In the rows, zero is written as 128.
A state moves one step at a time under one of 8 hidden systems, and each row is a state written as 20 numbers. Each run below is a few steps of one system.
seq 1, bobun:
[[150 133  78 129 141  56 133 149 153 118  78 101 105 160 160 109 145 119
   88 127]
 [ 76 115 160 107 113 148 118 157 119 192 183 143 100 105 115 142 171 140
  161 117]
 [153 114 121 122 130 167 126  90 114  72  81 112 141 123 135  96  98 152
  153  73]
 [128 124 108 133 141  46  68 124 151 150 139  98 107 125 122 131 120  86
   97 161]
 [134  98 185 141 137 161 137 134 109 157 133 166 156  92 150 148 182 177
  153 131]
 [150 166  83 129 120 101 151 105 116 103  83 110  90 165 157  92 112 152
  115  80]
 [ 60 115 129  84 135 113  73 169 142 146 168  95 101 102 130 150 142  95
  135 146]
 [168  60 154 142 129 164 143 112 135 124  99 149 166 104 105 102 145 158
  162  87]]
seq 2, vebez, 8 rows:
[[ 86 139  96 105 121 125 161 205 162 155 159 131 136 152 110 130 144  90
  114 151]
 [133  99 142 138 105 199 159 114 121 129 141 147 142 132  57 107  95 125
  169  91]
 [163 137 111 147 141  79  85  64 135 101 128 113 144 118 122 118  68  92
  105 152]
 [139 145 158 156 142 119 148 149 124 162 153 172 174 118 154 164 162 136
  110 192]
 [136 171 115 129  98 149 211 120 109 112 119 153  97 170 134 115 130 165
  119  94]
 [ 78 146  85  87 130 141 114 160 150  87 146  89 130 140 109 125  79  67
  119 141]
 [156  58 152 149 128 150 143 135 163 143 136 162 189 103  71 122 134 107
  141 142]
 [176 173 121 179 116  96 126  54  97 167 137 148 117 143 114 110  91 139
  124 123]]
seq 3, gune (8 x 20):
[[153 106 120 147 111 138 134  90 150 125 153 145 158 125  48 103  66  84
  138 127]
 [156 136 174 164 129 108 112  73 119 130 165 163 149 101 122 169 109 120
  111 191]
 [143 183 131 131 128 135 197 125 119  99 138 175 163 136 180 144 137 162
  100 153]
 [107 165  95 137 113 143 188 191 137 144 131 135 113 189  99 140 126 103
  109 152]
 [ 88 103 149 111 100 185 149 148 137 143 181 144 122 124  54 137 112 101
  156 124]
 [169 113 134 148 118 132 136  59 143 101 149 155 169 107  82 113  67 105
  127 133]
 [158 158 153 165 137  94 128  99 121 130 149 162 156 122 147 169 122 123
   93 204]
 [117 180 134 124 120 155 206 160 115 124 142 170 141 150 164 147 154 159
  113 142]]
seq 4, dufon (8 x 20):
[[146 125 122 180 129 184 130 138 101 181 121 141 169 152  68 106  94 114
  167 124]
 [162 143 161 156 111 106 137  61 125  87 142 147 110 128 108 163  89 119
   94 173]
 [121 152 116 109 152 144 164 161 143 102 148 156 212 115 174 130 130 124
  113 157]
 [141 137 121 175 122 153 170 187 114 156  87 124 110 195  95 148 143 122
  121 152]
 [ 95 154 139  99  82 158 172  98 130  99 189 149  88 133  83 140  92 116
  125 121]
 [150 105 109 142 152 165 116 131 141 103 117 127 218 119 100 103  81  92
  145 138]
 [181 133 151 189 124  90 157 113 131 161 131 171 136 145 109 156 141 127
   98 184]
 [ 95 195 139 109 124 179 164 135  95  89 155 145 137 136 171 158 116 148
  125 148]]
seq 5, zugo (8 x 20):
[[101 140 147 111 109  90  77  73 125 156 192 124  82  94 109 138 106 108
  129 134]
 [172 126 127 149 171 124 101 107 120 111  98 140 215  99 184 115 125 142
  128 144]
 [154 115 134 151 116  87 146 139 125 140  75 113  54 166 133 140 176 155
  106 118]
 [ 58 168 105  80 134 154 123 178 114 155 170 121 132 118 166 123 144 131
  151 111]
 [137  72 114 118 131 154 103 115 144  82  89  94 136 121  86  94  94 109
  151  87]
 [140 136 145 149 118  68  86  75 120 196 175 143  96 104 106 134 123 119
  124 142]
 [150 148 143 142 166 153 113 124  92 100  92 131 185 111 202 142 143 167
  131 144]
 [131 109 105 115 115  78 153 155 156 108  83  98  58 160 135 123 167 134
   99 105]]
seq 6, Mago (8 x 20):
[[ 81 128 107  87 107 103 123 135 159 175 202 137 117 104  95 103 123  94
  140 108]
 [157 120 156 170 150 174  81  92  91 123 116 125 182 111 113 137  86 125
  156 150]
 [159 165 122 130 113  60 171  81 144 101 137 155 103 134 169 133 132 147
   75 140]
 [ 97 153 113 129 146 172 148 214 109 170 127 135 169 151 150 132 162 137
  150 136]
 [141  80 139 134  97 160 153 126 141  83  95 108  78 157  63 136 114 118
  130 113]
 [ 80 152 104  80 120  97 104 108 149 151 210 132 129  91 123 107 101  97
  131 117]
 [178 115 153 183 157 159 100 107 102 125 101 142 206 115 130 137 108 131
  139 167]
 [149 169 127 137 101  77 189  98 127 122 129 156  71 154 154 134 149 161
   86 124]]
seq 7, Mago, 8 rows:
[[171 124 118 137  97  92 162  53 145 100 123 146  94 134 100  97  96 135
  110  92]
 [ 89 187 113 123 151 119  98 162 107 175 173 129 160 126 161 147 124 107
  126 174]
 [171  79 170 155 121 172 177 126 131  77  79 147 145 134 116 146 145 157
  128 132]
 [100 174  73 104 101  87 156 132 143 158 166 126  84 156 116  96 114 110
  117  94]
 [106 104 163 135 151 194  87 161 111 118 132 114 174 109 110 167 116 102
  151 177]
 [177 113 128 133 100  89 178  56 156  97 128 162 114 121 115  97 118 147
  105  94]
 [ 94 196  99 137 147 128 104 171  95 190 158 125 151 148 152 133 120 111
  134 158]
 [150  77 178 142 120 176 169 131 133  60  87 134 126 130 112 163 143 147
  122 146]]
seq 8, gune (8 x 20):
[[149 127 136 151 101  86 167 110 143 207 171 180 116 125  94 114 158 135
  126 118]
 [110 188 137 135 118 185 122  98  74  97 140 117 118 145 128 151  71 128
  142 136]
 [136  85 132 113 139 118 162 161 185  63 118 134 163 122 123 147 143  99
   91 174]
 [138 154 115 155 118 108 152 125 124 224 174 178 147 128 110 101 140 136
  141 115]
 [122 155 154 144 110 189 140 106  84  79 117 114  93 159 110 164  87 132
  134 142]
 [116 102 116  87 136  99 148 148 191  81 155 139 168 103 130 132 130  91
   94 162]
 [157 143 126 184 129 134 148 131 106 218 138 171 167 142 102 111 134 137
  150 128]
 [118 155 161 123  98 157 156  94 103  69 134 122  60 150 114 172 102 137
  114 141]]
seq 9, fito (8 x 20):
[[106 163 134 121 123  68  98 107 132 181 200 142 111 103 129 144 130 105
  111 162]
 [113 114 150 122 140 216 127 162  93  93  85 111 144 132 150 142 142 159
  164 110]
 [161 121  87 128 122  38 153 113 175 127 114 133 107 142 130  94 136 117
   85 114]
 [ 75 136 152 125 130 172  77 154  96 184 178 121 132 111 102 151 119 106
  170 145]
 [170  96 139 134 119 143 159  97 123  61  63 122 109 137 141 118 136 169
  128  89]
 [124 156 105 120 140  51 102 118 151 181 178 144 151 103 146 115 132 102
  105 153]
 [104 112 163 140 131 214 125 179  87 127  97 111 115 147 120 162 153 149
  166 131]
 [150 132  92 108 109  62 160  83 163  90 120 128  91 133 140  90 120 136
   94  86]]
seq 10, bobun, 8 rows:
[[146  65 137 123 151  81  79 123 156 157 112 128 154  75 150 102 170 141
  137 108]
 [155 130 144 162 130 102  97  97  86 180  95 120  86 129 150 116 157 177
  147  90]
 [101 136 134  83 134  90  92 108 122  95 122  95  79  97 198 135 156 158
  121 104]
 [122  71 110 103 147  99  93 159 155 156 100 109 133 102 150  88 178 142
  147  80]
 [135 106 146 144 118 116  75  85  99 175 118 113  73 114 111 109 136 155
  161  76]
 [131 121 142 106 149  92  64  81 119  95 111  99 120  80 192 131 132 152
  125 117]
 [147  89 121 132 150  70 102 152 146 163  84 119 123 115 167 109 195 153
  123 110]
 [113 130 146 117 111 120 108 106  97 178 133 127  67 115 144 114 162 178
  159  68]]
seq 11, fito:
[[162 113 102 158 116 146 128 102 120 132  88 109 113 162  67  87  83 119
  147  84]
 [145 121 170 141 125  88  90  59 132 124 173 148 128  84 117 155 106 112
  109 172]
 [135 147 150 137 147 179 160 145  98 124 117 163 186 119 180 139 159 177
  145 133]
 [135 166  83 135 127  80 163 167 142 119  95 111  95 182 148 127 139 115
   83 145]
 [ 61 117 125  84 111 164 118 161 146 129 181 109 110 119  75 133 106  81
  145 126]
 [180  88 129 160 124 156 132  85 123 112  86 128 151 129  87  92  93 137
  152  88]
 [163 151 153 164 132  66 109  75 124 156 160 159 136 107 140 155 126 126
   97 182]
 [ 95 161 149 111 137 189 158 173  95 108 129 137 149 130 179 162 157 161
  137 144]]
seq 12, Gom:
[[133 133  97 113 122 156 171 107 149 115 159 164 197 111 105  79  86 118
  143  94]
 [151 119 136 178 128 117 110 137 131 137 116 113 119 158  74 162 101  79
  103 193]
 [116 130 174 114 119 131 169 128 133 135 179 185 149  89 156 158 173 159
  123 151]
 [151 165  76 156 134 155 180 161 122 116  88 130 168 184 124  98 100 118
  122 124]
 [ 85  97 146 104 103 130 137 172 155 132 155 114  70 139  77 165 146  95
  116 155]
 [133 123 137 117 120 172 160  97 134 122 173 178 194  94 109  98 101 133
  153 106]
 [165 146 114 180 134 106 131 127 131 114 101 119 135 171  99 152  91  88
   91 189]
 [ 97 121 166 109 126 126 159 167 140 158 174 166 134 103 149 160 191 141
  124 156]]
seq 13, vebez (8 x 20):
[[149  79 101 123 146  74  79 119 167  98  91  86 127 117 120 106 113  91
  111 127]
 [127 114 170 154 137 118  99 135 113 216 159 157 141  97 120 147 168 138
  149 153]
 [152 159 145 137 122 148 145  86  80  93  89 125  91 144 173 132 132 186
  135  92]
 [ 83 137  92  80 140  85 104 173 160  99 126  84 104 130 164 135 142  97
   98 144]
 [114  68 147 126 126 178 143 176 135 175 129 146 150 116  87 116 170 139
  171  99]
 [156 125 123 148 116 112  85  57 105 122 103 100  84 131 106 101  86 134
  141  87]
 [113 131 150 121 163  95  68 135 128 119 138 115 149  90 180 168 148 119
  112 185]
 [151 113 141 142 121 131 188 154 125 153  96 162 119 142 151 119 198 186
  130  97]]
seq 14, zugo (8 x 20):
[[144  69 118 156 145 169 128 189 137 143  69 109 159 154  88 114 146 117
  153 120]
 [ 97 145 156 106  84 130 135  81 110 146 181 141  52 116 108 136 126 149
  141  93]
 [133 156  97 125 167 125  87 118 126  93 126 110 200 112 165 117  80  97
  121 160]
 [175  56 161 163 125  97 140 136 152 146  83 135 104 134 101 140 182 144
  116 134]
 [ 93 207 116 114 117 139 153 128  89 165 167 148 108 138 171 127 134 159
  139 107]
 [112  97 110 108 145 163 101 165 144  55  83  76 146 135 120 131  99  91
  132 136]
 [140  88 141 127 102  79 132 100 161 189 171 159 104 102  81 109 150 123
  130 106]
 [143 187 130 162 144 173 110 102  63 134 120 135 167 136 163 131  96 150
  151 136]]
seq 15, Gom (8 x 20):
[[117  86 134 100 133 159  95 101 149  72 143 116 165  85 101 114  83 104
  149 113]
 [192 109 137 178 138  60 106  78 142 156 122 149 148 116 112 125 121 116
  104 159]
 [118 178 153 148 142 132 126 148  79 171 138 145 130 130 184 167 164 163
  127 161]
 [116 133 100 101 129 156 181 171 134  71  78 111 117 161 164 116 151 155
  122  94]
 [ 94  98  92 101 110 110 115 144 159 156 150 101  89 134  71  90 113  88
  141  88]
 [135 101 175 143 125 167  84  76 108 129 156 136 148  86  92 141  90 120
  159 137]
 [180 151 130 156 143  71 131  81 134  96 113 148 154 120 177 141 121 140
   81 171]
 [112 147 113 135 151 109 132 203 116 187 112 126 133 150 170 134 188 142
  128 138]]
seq 16, dufon (8 x 20):
[[ 96 204  71 108 138 100 119 141 121 121 152 111 134 148 164 123  90  96
  106 148]
 [109  60 169 126 127 177 138 189 149 119 113 124 131 126  86 164 163 116
  141 154]
 [160 152 109 145  99 126 181  78 118 150 135 162 117 150 107  83 105 152
  137  74]
 [108 146 125 130 148 127  59 120 117 113 150  98 150 112 123 153  77  77
  124 181]
 [167  77 162 140 130 129 186 140 159 104 103 167 158 116 140 140 184 163
  111 140]
 [113 214  80 142 122 128 148 138  92 171 138 129 113 174 144 109 106 130
  129 116]
 [ 93  87 159 108 120 164 107 149 141  74 132  94 100 122  86 172 112  92
  129 162]
 [170 107 113 134 117 121 185 106 159 143 133 178 176 114 111  74 133 144
  135  84]]

Which system made each of these runs?
seq 17 (2 x 20):
[[153  96 130 161 123 147 180 164 156 163 134 171 182 141  69 122 137 106
  130 152]
 [122 171 148 152  97 160 188 127 114 135 168 165 112 159  84 166 107 115
  116 169]]
  Gom
seq 18 (2 x 20):
[[109 100 102 103 133 144 133 159 151 177 149 146 175  99 116  73 144 125
  166  78]
 [164 123 148 185 129 120  78  87  87 162  91 103  87 143 100 138 110 133
  141 132]]
  dufon
seq 19:
[[138 111  83 137 145 155 147 179 128 150  71 112 157 161 128  78 145 142
  154  78]
 [ 81 123 147 108 100 146  87 120 109 144 154  95  44 129  89 146 118 116
  153 107]]
  zugo
seq 20, 2 rows:
[[156 152 114 141 124 123 189 136 112 143  92 155 123 156 170 107 169 187
  123  90]
 [ 74 156  95 109 116 134 113 171 119 129 127  75  60 172 106 139 109  94
  125 128]]
  gune
seq 21, 2 rows:
[[159 136 120 173 112 153 176 131 101 184 101 151 115 172  98  98 136 158
  150  86]
 [103 165 129 113 117 121  91  80 116  92 168 104  92 121 114 151  65  90
  117 153]]
  dufon
seq 22, 2 rows:
[[136 173 131 148 115 168 119  69  86 106 140 127 122 141 104 130  57 121
  142 123]
 [130 105 135 113 154  76 102 138 166  82 125 116 145 104 160 159 144 101
   86 186]]
  Gom
seq 23, 2 rows:
[[150 134 113 125 119 149 124  82 107  75  82  99 103 141 131 100  89 150
  143  72]
 [143  98 137 131 150  61  87 112 166 142 154 141 168  82 133 133 134  99
  102 173]]
  fito
seq 24, 2 rows:
[[155  78 157 164 131 134 119 126 154 126 134 138 164 121  63 153 105  82
  121 185]
 [148 168 158 150 104 161 190  86  95 132 159 187 135 132 125 137 120 166
  134 124]]
  fito
seq 25 (2 x 20):
[[ 97 153 134  95 101 145 169 138 119  71 116 106  48 159 148 150 140 152
  112 108]
 [ 83 101  85  73 141 132 112 173 170 115 140 102 158 106 128  88 128  95
  143  99]]
  vebez
seq 26, 2 rows:
[[146 162 110 123 125  96 164 116 131  59  88 110  91 161 173 142 128 144
   80 137]
 [ 75 126 106  88 128 113 135 190 160 177 178 135 135 116 128 116 161 104
  132 128]]
  bobun
seq 27:
[[139  81 146 114 158  95 108 136 162 142 136 151 185  69 169 119 175 137
  126 138]
 [161 138 121 176 124 125 135 126  91 186  77 126  93 167 127 104 149 168
  146  85]]
  bobun
seq 28 (2 x 20):
[[ 86 138 133 119 110 150 143 190 105 159 117 109  57 165 126 152 175 146
  140 115]
 [ 95 122 113  72 109 172 145 110 142  74 151 120 125 109 118  97  97 127
  150  72]]
  Gom
seq 29 (2 x 20):
[[173 121 182 169 117 154 167  97 101  97  94 153 112 141 131 169 144 172
  120 146]
 [113 192  73  95 131  72 155 128 145 117 152 133 127 138 181 106 122 121
   91 125]]
  bobun
seq 30:
[[121 173 123 166 105 138 135 129 101 165 152 124  89 173  73 151  86  93
  123 160]
 [120 122 152 100 121 172 142  92 135  37 145 132 147 100 125 144  86 122
  126 133]]
  fito
seq 31, 2 rows:
[[121 127  70 128 137 168 128 156 132 119  97  92 157 160  92  80  83  97
  154  90]
 [124 101 165 136 113  89 101 101 150 136 169 133  96 108  83 167 121  90
  103 179]]
  Mago
seq 32, 2 rows:
[[147 149 126 152 116 160 102  65  86 118 108 110 106 141 105 108  73 139
  156  90]
 [117 128 149 124 147  67  72 115 140 118 144 113 116 100 157 172 136 104
   94 188]]
  zugo
seq 33:
[[ 92 191 127 132 114 143  91 113  74 151 157 101  74 150 124 150  91 118
  141 137]
 [120  75 148  99 143 172 142 154 158  49 103 123 171 104 138 143 138 125
  128 140]]
  gune
seq 34 (2 x 20):
[[128 170  91 129 150 149 106 120 116  77 118 104 175 140 135 125  56  89
  123 155]
 [156  52 168 149 121  94 134 136 171 140 121 143 115 115  88 152 171 120
  108 160]]
  zugo
seq 35 (2 x 20):
[[ 79 159  85  74 134  93 133 169 143 146 154 120 117 121 183 106 163 135
  121 102]
 [103  83 110 124 136 154  90 184 128 145  85  74 101 150  91 116 137 107
  158 101]]
  fito
seq 36 (2 x 20):
[[ 98 139 120  79 142 135  94 121 126  45 112  84 120 108 180 134 110 129
  121 118]
 [135  66 117 130 144  96 126 189 174 165 104 128 151 121 119 114 184 117
  125 130]]
  vebez
